Each row is where one point has got to under a steady rotation. How many steps took it there?
The counts run from 0 to 672.
[121 133  96 126 104 104 128 119 140 154 115 133 102 113 141 150 118 170
  94 109  99 102 212 125 170 108 103 151 122 106  80 140 135  96]  39
[113 154 123 124  99 125 133 134 160 126 145 145 142 139 134 179 117 170
 127 107 124 142 174 133 153  86 114 131 107  43 135 111 137  98]  399
[ 80 116 139 121  80  84 129 126 132 126 103 138 134 126 133 173 122 152
 143 109 131 112 180 139 192 127 138 154 117 132  77 113 105 107]  93
[101 119 119 116  84  76 166 137  96 135 123 139 170 121 110 155 145 132
 106 100 116  83 165 123 168  92 155 139 158 128 102 151 148  82]  574
[ 96 135 134 163 138 158 151 158 122 152 118 156  96  93 107 116 142 158
 106 100  74  85 156 133 161 107 130 130 110  92 103 123 147  75]  568
[ 92 129 117 120 141 108 162 140 143 194 131 150 120  97 110 148 152 150
 133 128 114 111 120 142 210 138 146 135  99 128  79 140 144 120]  319
[116 137 123 157 137 130 107 133 146 146 150 168 116 145 115 106 161 144
 134 131 145  96 140 176 154  54 143 133 146  64 101 143 107 132]  576
[ 92 116 133 133  95  80 113 134 162 132 116 143 129 125 141 175 141 160
 161 146 131 137 186 150 180 122 123 156 120 110  66 132 111 115]  621
[123 118  89 119 132 116 138 166 134 154 131 157 124 122 147 126 157 156
 106 129 123  81 191 143 157 105 143 147 135 146  67 143 108  94]  148
[123 129  92 119 119  77 148 124 135 194 152 159 141 140 119 126 163 128
 113 112 150  99 145 163 172 101 166 137 147 121  91 149  92 107]  47
[107 135 157 140 147 158 151 190 125 132 146 177 135 124 115 142 155 148
 131  88 106  92 123 154 126  87 179 126 101 106 118 102 115  72]  359
[114 132 118 120 121  94 135 169 148 142 140 138 118 102 138 178 138 176
 127 152  98 138 196 112 157 100 116 158 124  90  87 152 156  94]  481
[124 143  99 129 140 126 149 114 129 186 138 171 117 136 100 109 150 130
  91  78 124  71 144 161 150  90 161 130 136 112  98 128 101 100]  106
[100 116 151 116 122  84 125 138  98 116 131 159 158 129 101 167 161 122
 139  85 132  92 144 136 136  76 177 164 149 137  95 156 130  98]  515
[102 115 128 114  96  61 117 114 126 132 116 137 134 119 110 175 132 147
 130 111 122 113 184 122 181 101 128 167 143 115  75 161 147 118]  411
[ 89 128 158 152  87  98 129 127 154 131 131 154 141 136 124 178 125 156
 159 120 130 156 151 140 153  88 129 131 116  38 139 114 116  94]  663
[121 133 133 131 119  88 129 159 154 150 154 159 131 139 156 173 136 158
 141 128 139 147 176 145 122 108 155 133 121  79 117 110  84  64]  58
[ 98 143 171 140 138 120 119 113 138 161 145 180 121 135  83 158 141 127
 155  73 121 120 102 152 134  96 163 142 104  74 126 119 102 106]  328
[124 129 124 151 143  96 104 132 168 178 146 167  99 129 130 130 163 160
 158 154 143 144 152 160 151 101 135 141 134  77  83 138  81 113]  517
[119 141 128 130 119  93 124 138 170 162 148 152 111 129 157 178 127 174
 148 135 134 163 176 140 143 114 129 135 105  68 102 109  99  90]  458
[ 91 130 149 167 147 135 108 152 156 133 134 159 113 111 108 139 165 163
 153 146 108 110 140 158 186  80 128 138 125  85  70 152 148 144]  281
[ 98 153 140 144 147 124 132  99 141 179 132 162  90 108  79 134 121 144
 112  78  87 107 130 128 166 114 123 141 100  73 104 132 144 123]  669
[123 147 155 120 139 116 117 158 145 120 162 164 138 147 137 181 143 152
 153 114 137 147 154 141 107  74 155 144 106  66 127 115 103  86]  290
[101 159 134 102 165 136 123 121 147 151 138 168 118 131 118 171 141 146
 141  80 125 105 128 154 167 108 140 157  70 100  78 130 141 144]  588
[102 106 127 131 127  83 120 132 112 164 111 152 115 102 115 120 161 142
 124 112 111  80 170 143 170 123 144 150 146 150  54 155 121 100]  579
[ 92 132 176 146 135 150 134 165 126 117 123 160 107 102 105 167 129 157
 148 101  76 121 145 125 135 105 138 143  82  94 108 115 147  88]  627
[ 92 126 120 135  95  98 171 154 123 136 131 133 150 101 106 160 132 154
 123 129  93 116 154 114 181  92 126 135 139  82 116 155 186  88]  341
[108 148 146 132 142  98 120 109 131 155 148 163 141 137  73 148 154 120
 139  85 131 108 118 148 141  63 160 149 148  70 119 157 134 127]  10
[122 131 103 125  98  83 122 144 146 132 153 148 167 152 133 153 160 149
 134 136 166 120 175 153 148  56 149 134 161  78 108 152 116 106]  112
[ 84 132 153 144 131 140  90 122 154 118 113 159 115 128 116 165 145 157
 156  96 131 105 150 167 174 102 127 157  98 100  64 125 111 149]  157
[ 95 124 180 145 153 125 131 160 115 136 133 172 125 116  93 151 164 130
 159  87 102 110 122 144 116  98 182 149 114 118 113 122 113  79]  623
